In the rows, zero is written as 128.
Y: rows in 3 groups, each row roughly a mix of its group's directions (one row in no group):
Y (95 x 10):
[[113 141 152 122 127 178 150 192  92 100]
 [108 169 138 115  80 150 135 136 110  60]
 [ 94 105 141 140 154 117 132 168 204 139]
 [112 105 126 121 125 144  89  69  70 156]
 [ 84 118 131 101 159 139 114 143 198 161]
 [148 133 125 122 102 118  84  85  83 184]
 [123 128 142 100 113 154  97  98  69  73]
 [152  95  78 148 137 104 104 116 128 193]
 [105 145 155 124 154 106 157 191 156  84]
 [118 120 117 182 144 103 167 156 107  69]
 [109 124 138  74 130 130  79 137  76 167]
 [106 119 136 126 162 147 150 206  96 106]
 [147 115  92 114  95  86 162 106  71 149]
 [142 150 126 117 141 160 167 194 166  98]
 [107 146 102 150 154  77  73  98 154 110]
 [107 131 140 165 158 125 153 127 170  57]
 [155 154  94 131 104  93 148  64 131  92]
 [128 106 130 125 121 109  94  93  53 164]
 [118 109 109  55 112 159 142 155 138  86]
 [160 100  87 137 115 134 102 107 103 197]
 [111 136 133 133 186 106  73 178 141 142]
 [ 76 126 163 132 156 134  97 174 174 116]
 [148 131  90 154 112 124 101  70 110 182]
 [139 129 114 158 177 129  88 170 156 178]
 [144 149 132  86 100 139 100 127  67  80]
 [143 156 155 138 141 150 165 135 167  58]
 [ 52 103 183 128 125 130 106 138 116 133]
 [164 120  91 131 202 137 103 160 122 144]
 [ 85 113 136 141 131 115 174 129 155  58]
 [ 92  76 149 155 105 146 152 110  75 149]
 [122 117 116 176 118  89 133  70 173 150]
 [132 151 173 103 133 174 120 131 155  65]
 [168 147 110 119 119 125 133  91 205 107]
 [170 167 185 124 141 168 109 147 111 157]
 [151 132 132  86 113 175 121 170 124 188]
 [128 116 111 169 198 111  85 144 128 155]
 [143 106 131 126 119 119 101  74  90 194]
 [122 134 179 109  97 171 122 112  83 173]
 [157 138 120 132 183 149  73 161 139 168]
 [149  92 124 147 182  81 148 105 128 173]
 [ 89 101 117 182 146  83 134 109 151 169]
 [126 110 171 111 119 197 113  95 100 154]
 [151 128 116  84 149 167  73 164 135 164]
 [104 118 159  82  72 157 170 125 102 121]
 [138 122 130 106 102 112  82  68  89 165]
 [140 148 127 134 127 107 136  73  58  95]
 [116 110 148 138 112 135 111 107  60 188]
 [ 97 156 139  62 105 133  71 131 120 121]
 [ 97 104 133 153  93 111 196 149 102 101]
 [114 155 124 129 153  88 126 152 196  86]
 [112 111 126 174 155 127 173 175 108  81]
 [157 132  87 184 183 103 114 106 123 143]
 [118 103 115  83 189 124 113 179 109 110]
 [128 117 137 200 100 122 158  96 125 174]
 [116 175 151 107 129 135 114 109 180  69]
 [138 131  99 136 183 128 114 168 185  94]
 [140 167 127  72  90 136  88  97 152 101]
 [118  93 132 149 181  88 140 174 149 165]
 [108 157 193 119  78 147 123 108 149  99]
 [133 134  97 138 144  82 134 114 206 107]
 [107 129 119 142 166  88  96 133 201 126]
 [160 171 111 118 157 104  85 111  72 113]
 [136 125  93 156 132  70 127  59 133 121]
 [ 89 105 144 149 169 167 163 177 154 125]
 [155 126 119 126 163 151 169 177 148  72]
 [144 179 141  99 104 148 136  87 132  68]
 [124 149 133 137  97 129 128 129  76  51]
 [143 112 133  86 155 153 122 176  67 150]
 [146 137  96 152 101 130 114  43 122 132]
 [146 139  89 123 124 120  54  94 167 122]
 [ 86  91 133  92 147 152 162 162 125  78]
 [100 120 180 125  97 142 154 108  67 155]
 [148 166 127 124 110 137 156 185 118  66]
 [105  90 139 133 126 145 135 151 206 161]
 [ 98 112 120 161 172  73  95 105 164 136]
 [167 120  69 122 179 158 115 152 153 146]
 [189 157 100 173 171 113 121 128 138 155]
 [128 138 111 159 140 112 164 138 203  89]
 [ 74 130 136 158 105  87 112 137  68 140]
 [ 70 158 147 108 107 135 110 186  99 116]
 [111 149 104 144 126  83 113  84 182  89]
 [184 162 121  99 159 134 108 149  74 145]
 [141 134 117 139 147 136 160 130 217 106]
 [ 85 119 193 107 114 179 141 142 109 133]
 [117 126 143 176 194 100 130 170 149 112]
 [ 72 127 165 134 125 133 143 148 184  85]
 [118 144  95 157 157  62  98 141  91 111]
 [ 98 111 116 165 161  61 144 169 120 121]
 [148 138 151  79 128 187 129 182 139 144]
 [134 163 155 103 113 144 172 163 103  71]
 [138 137 143  87 151 169 128 143 147  55]
 [112 106 130 139 162 118 101 116 207 159]
 [122 132 124 180 109  59 170 126 121 150]
 [164 136 127  86 145 177  85 154 115 170]
 [127 155 157 125  88 155  94 135 101  62]]
one row of each group, then the others: which group is each in?
[127 140 112 131 139 125  58  73 169 139] | M
[122 153 163 157 154 124 135 154 183  73] | L
[144 139 101 157 125  88 141  94 199 112] | W

[182 149  78 129 153 106 108 119 161  87] | L
[156 130 143 141  83 143 123  88  56 135] | W
[ 89 121 128  78 171 140 108 183 127 102] | W
[150 101 113 121  99 162 147 177  90 179] | M
[100 143 130 190 111 124 166 129 163  79] | W
[112 131 166  73  92 183 142 146 142 106] | L
[113 117 116 134 103 145 114 146 141 218] | L
[140 121  84 168 183 110 152 155 164 106] | L
[127 150 115 109  95  85  88  83 165 164] | W
